In the rows, 128 means zero.
One turn or mirror swaps these rows in pairs. Which row does each one swap with?
The rows were stretched afterwards, more along some directions than others.
j34: [114 136 134 129 128 139 140 152 100 126 132 166 139 131 112 146 109 114
 121 107 127]
j688: [109 109 146 138 116 142 118  94 145  96 101 109 123 138 141 116 107 139
 163 103 163]
j971: [142 146 138 135 131 126 144 144 116 151 113 146 129 146 118 146 129 114
 109 139 138]
j647: [156 112 130 100 143 129 113 135 121 137 157 153 147 148 124 116 119 126
 144 147 126]
j177: [119 140 126 122  92 118 138 100 119 101 129 137 126 140 116  95 106 115
 150 102 151]
j238: [168 143 132 160 164 123 148 163  91 145 104 158 122 115 129 142 114 109
 124 146 120]
j220: [ 91 126 136  98 108 124 141 130 134 116 116 119 123 117 126 123 134 138
 137  98 148]
j534: [157 162 127 145 156 123 119 134 116 150 122 126 149 162 136 136 160 145
 116 156 107]
j302: [159 126 119 147 139 125 135 150 100 126 159 154 167 163 126 114 123 141
 141 143 104]
j578: [121 115 149 122 112 154 131 113 120 124 118 152 124 133 137 134 121 117
 147 111 176]
j417: [144 135 137 100 116 119 116 110 115 127 118 135 116 120 125 124 122 121
 140 128 143]
j473: [127 136 124 123 152 122 119 140 113 138 132 125 133 114 130 133 111 106
 123 140 100]
j597: [147 133 118 144 114 111 145 144  88 134 129 153 138 131 115 123 141 122
 142 138  80]
j25: [114  90 137 146 109 131 120 112 123 101 137 125 115 135 136 124 116 121
 149 114 169]
j892: [134 120 156 111 117 142 137 122 120 147 101 147 116 132 129 131 118  98
 124 123 165]
j545: [144 116 148 115 123 135 135 144  95 132 125 152 148 144 117 126 104 143
 144 112 136]
j729: [122 115 123 146  84 132 151 109 116 107 118 140 132 135 123 104 108 120
 152  97 144]
j659: [125 127 148 107 135 145 131 128 110 127 142 160 163 144 123 118 104 148
 140 127 139]
j88: [113 138 125  91 127 140 119 127 140 144 138 131 126 133 124 125 132 138
 109 122 156]
j959: [105 155 120 136 127 140 113 111 137 121 120 137 114 138 121 120 133 105
 139 131 128]
j297: [133 139 116 152 129 127 119 114 110 127 142 139 129 163 129 118 111  96
 128 168 134]
j187: [137 152 141 108 156 120 117 153 109 148 131 127 139 128 130 142 145 131
 117 152  97]
j632: [134 117 136 162 112 126 143 140  83 124 135 168 151 152 135 112 122 113
 144 167 140]
j666: [114 125 131 142 111 140  96  92 121 105 130 111 131 174 137 104 121 145
 173 131 149]
j336: [ 84 107 135 109  90 131 133  97 126 100 131 153 141 141 106  91 118 121
 167 111 147]
j846: [131 121 132 158 133 131 151 169 113 131 135 155 144 154 118 125  97 116
 129 140 132]
j10: [131 156 111 177 140 119 127 107 112  99 129 113 132 158 133 125 127 125
 133 131 137]
j92: [136 136 121 163 149 123 128 114  91 118 137 128 138 160 136 137 108  73
 132 162 117]
j421: [106 115 130 146 139 154 134 153 106 130 140 148 135 136 127 144 103 104
 135 125 133]
j50: [152 140 144 115 131 119 141 149  92 138 129 156 172 143 125 110 122 112
 127 121 106]
j963: [141 140 124 122 142 124 159 174  64 155 127 161 141 111 123 157 151  98
 105 145  99]
j132: [140 114 135 145 117 140 123 110  85 109 121 128 130 146 152 130 131 106
 161 135 154]
j425: [109 132 134 108  87 122 136 107  85 100 124 160 167 153  95  89 129 137
 176 101 118]
j111: [100 116 153 130 102 124 129 106 117  89 103 141 147 156 114  96  93 129
 179  90 166]
j141: [174 134 120 148 159 125 140 138 117 157 134 125 124 137 133 150 109  89
 102 162 109]
j694: [114 144 144 105 130 134 129 132 111 143 108 149 130 113 121 155 146 128
 122 114 117]
j419: [131 102 139 115 116 149 120  97 133 117 144 127 160 168 137 114  98 139
 153 135 145]
j528: [168 167 127 122 149 104 118 132 108 138 131 118 152 156 132 116 139 135
 114 148  98]
j778: [136 138 132 139 142 134 121 117 143 121  99 124 112 129 127 122 100 115
 150 119 147]
j335: [101 123 144 142 100 127 128 114 100  94 106 121 137 140 132 121 134 139
 166  97 148]
j584: [122 127 122 175 134 130 138 131  88 102 143 140 144 166 137 142 106 115
 150 125 147]
j166: [164 148 126 107 126 106 122 151  91 143 137 129 138 135 138 130 153 135
 116 152 110]
j29: [124 109 145 116 133 153 104  97 128 121 142 137 142 158 132 112 102 116
 169 143 124]
j768: [139 136 129 133 140 127 164 160 109 150 105 154 126  96 123 146 139 121
 115 118 120]
j136: [142 154 138 139 129 136 146 176  67 157 117 167 137 120 135 151 149 124
 106 131 133]
j826: [162 118 108 144 150 125 138 124 129 144 157 127 110 135 130 133 116 104
 113 159 122]
j531: [117 131 147 158 138 151 134 115 108 127  93 123 126 130 149 132 119 101
 138 123 158]
j590: [144 136 135 154 114 122 109 113  93 116 146 115 142 171 148 134 130 113
 131 149 128]
j953: [122 142 118 129  94 116 144 121  95  94 133 153 150 133 106 111 113 124
 152 101 104]
j334: [100  97 136 153 109 148 138 104 122  96 110 136 113 133 115 111  73  96
 171 108 156]
j149: [132 122 117 145 119 104 147 127 110 119 134 145 131 137 110 116 136  99
 137 147 108]
j788: [115 155 115 153 146 127 131 139 104 129 137 131 139 151 113 128 121 114
 129 138  89]
j338: [111 108 135 110 151 132 131 154 120 132 144 149 128 103 115 138 106 113
 120 111 129]
j482: [132 121 118 175 122 129 120 113 103 117 126 124 117 154 138 135 114  84
 150 141 132]
j49: [147 107 136 163 133 128 131 159  99 134 125 141 114 124 129 148 139  93
 115 159 148]
j47: [132 127 130 159 138 153 113 111 139 119 115 114 107 131 150 144 117 110
 146 126 129]
j474: [134 106 143 110 157 138 118 150 111 141 116 152 126 104 114 141 109  84
 126 115 144]
j492: [142 106 116 160 126 153 134 130 110 125 155 145 154 173 127 104 104 124
 160 161 120]
j130: [161 129 125 133 151 123 147 143 112 156 147 142 154 152 132 125 111 140
 114 162 133]
j253: [135 122 128  80 125 117 121 105 127 132 139 140 115 114 114 114 124 133
 137 119 142]

j335 swaps with j421
j50 swaps with j632
j492 swaps with j425
j474 swaps with j49
j302 swaps with j336
j417 swaps with j141
j694 swaps with j47

One turn or mirror swaps these rows in pairs. Which row does each one swap with?
The rows were stretched afterwards, more along some directions than others.
j786: [124 167 154 127 104  82 131 139  83 125 148 162  91 142 166 142 104  94
 130 112 131 140 143]
j997: [129 143 122  93  94 132 143 135  62 128 134 175 100 125 153 130 121 157
 157 123 150 168 159]
j105: [132 160 100 130 114  95 118 165  67 151 114 130 135 133 121 164 116 136
 143  94 177 128 128]
j437: [130 140  93 118 115  84 135 191  52 152 116 134 136 151 136 158 108 151
 130 113 202 128 111]
j271: [131 170 131 123 116  60 142 169  69  98 178 165 140 161 136 139  96 106
 157 103 133 123 147]
j679: [157 129 106 138  79 148 154 110  98 151 118 147 134 138 118 150 112 136
 137 104 155 130 142]
j486: [128 128 132 132  59 136 133 112  40 106 113 146 121 129 149 159  95 130
 122 109 172 113 141]
j409: [125 171 134 160 101  81 136 148  73 112 136 192 122 176 141 123  99 133
 122  99 161 124 131]
j430: [114 179 145 126 139  86 163 171  85 141 156 203  80 132 177 126 127 119
 148 101 156 156 131]
j660: [129 156 147 143 124 127 171 192  83 163 104 168  86 131 156 173 121 130
 134 107 181 112 146]
j237: [152 163 124 120  94  86 136 181  77 139 159 141 117 130 179 180  68 128
 162  96 178 126 110]
j195: [149 142 134 127 113  87 131 168  60 120 139 122 137 133 139 162  66 126
 133  96 185 119 115]
j738: [115 159 135 123  82  76 112 157  47 136 115 136 114 115 181 172  98 143
 135 116 205 141 106]
j494: [ 98 150 142 110 125 106 141 139  23 101 110 160 127 133 122 114 139 119
 115 114 157 149 171]
j16: [105 177 144 116 131  84 130 162  63 106 131 181  91 127 170 126 106 151
 154 106 181 142 114]
j639: [104 159 125 102 126 105 154 138  32 128 141 168 116 120 144 129 150 124
 136 123 149 146 168]
j452: [142 151 133 157  88  73 139 162  64 104 136 164 126 170 160 161  52 115
 146  84 179 103 110]
j954: [147 180 112 148  85  72 122 167  89 131 142 162 125 172 164 163  62 138
 147  83 180 113 101]
j307: [135 157 126 126 135  94 136 163  86 150 104 172  91 130 160 137 120 117
 113  93 167 162 113]
j980: [139 136 162 144 125 116 152 156  86 130 136 141  95 105 150 160 111  96
 128 111 160  91 123]
j41: [119 147 129 146 111 105 147 182  77 117 120 119 146 136 133 161  98 131
 119 125 174  94 124]
j403: [135 178 128 104 148  52 129 194  56 159 154 138 100 113 160 156 116 114
 150 108 160 132 127]
j695: [134 158 135 122 105 104 153 141 101 172 151 173  67 134 174 155 105 136
 146  88 178 151 136]
j309: [147 132 124 131  52 137 143 118  55 125 115 152 138 150 141 162  97 128
 128  97 169 126 167]
j290: [137 155 123 112  96 125 167 151  77 138 132 193  98 138 163 159 125 118
 159 103 139 139 173]
j448: [122 154 127 146 124  83 138 141  86 122 153 132 114 132 137 122  97 123
 115 114 153 112 126]
j405: [117 175 132 116 110  96 132 158  65 130 120 176 113 145 139 134 145 128
 136 106 148 141 165]
j181: [121 150 134 121  95  99 148 141  77 107 130 196  88 129 183 133 126 133
 151 124 152 143 153]
j522: [132 183 134 126 117  88 142 159  63 158 128 169  90 123 175 152 142 107
 144 106 161 129 154]
j642: [128 164 140 131 121 105 143 185  74 150  94 185  84 144 158 143 114 139
 139  90 193 151 146]
j740: [125 155 144 142 107  92 123 161  85  95 130 131 142 138 133 134  86 117
 126 102 165 120 125]
j697: [155 146 121 113  81 106 127 142  91 152 138 134  93  87 196 172 109 134
 151 122 166 127 120]
j233: [150 151 110 152 106 104 128 162  72 126 124 103 151 118 132 151 106 117
 138 109 152 105 138]
j455: [109 158 122 110 115  99 138 158  13 131 114 169 115 155 125 141 120 130
 125  93 174 146 148]
j18: [129 166 148 125 137 105 145 176  62 162 110 153  77 103 169 157 140 117
 156  96 174 147 156]
j451: [114 143 144 133 134  99 147 135  57 119 123 131 127 131 109 129 116 118
 126 120 162 118 146]
j973: [134 141 133 152 117 128 130 146  64 127 100 129 110  95 130 157 117 131
 138 115 170  90 144]
j299: [151 163 136 145 123 116 145 168  54 142 135 153 122 108 121 151 110 121
 141  99 148 105 138]
j861: [109 166 124 119 144  72 143 173  52 104 130 195 116 156 139 112 110 126
 147  88 161 159 114]
j795: [151 163 135 123 113  91 141 176  51 170 111 141 106 120 158 176 120 117
 151  86 180 132 164]
j995: [136 142 120 125 105 108 123 136  62 109 113 106 152  90 137 136 130 122
 128 120 149 124 147]
j616: [123 137 142 118  58 126 124 126  56  91 122 137 132 117 156 153 110 157
 148 133 175 109 164]
j296: [140 150 110 112  75 110 129 139  44 111 147 117 157 111 151 155 106 150
 160 128 176 109 148]
j568: [109 157 124 121 112  75 144 165  44  94 134 146 136 146 146 144 106 113
 136 127 148 113 158]
j662: [119 161 124 148 114  93 146 139  67 111 125 185 110 173 138 113 108 110
 109  94 145 127 146]
j373: [136 162 133 160  93  68 147 172  74 116 167 146 131 155 169 156  62 122
 141 111 176  95 120]
j32: [148 140 114 140  60 120 149 120  57 132 146 140 138 136 155 173  97 119
 134 118 157  96 160]
j82: [133 151 131 146  72 147 166 138  87 134 144 140 120 106 159 179 111 122
 125 141 154  80 175]
j833: [111 152 154 125  84 104 133 120  67  79 158 176 132 140 148 125  95 155
 148 112 173 141 130]
j386: [122 182 135 129 154  68 142 198  66 147 122 175  73 122 182 140 118 110
 132 107 164 140 118]
j901: [114 143 135 105  81 107 143 127  51 101 147 171 117 159 157 141  88 146
 148  95 185 151 146]
j432: [105 179 120 116 126 109 168 183  54 162 135 168 105 129 148 162 142 131
 129 129 169 125 181]

j980 swaps with j437
j786 swaps with j997
j738 swaps with j299
j795 swaps with j995
j18 swaps with j233
j309 swaps with j494

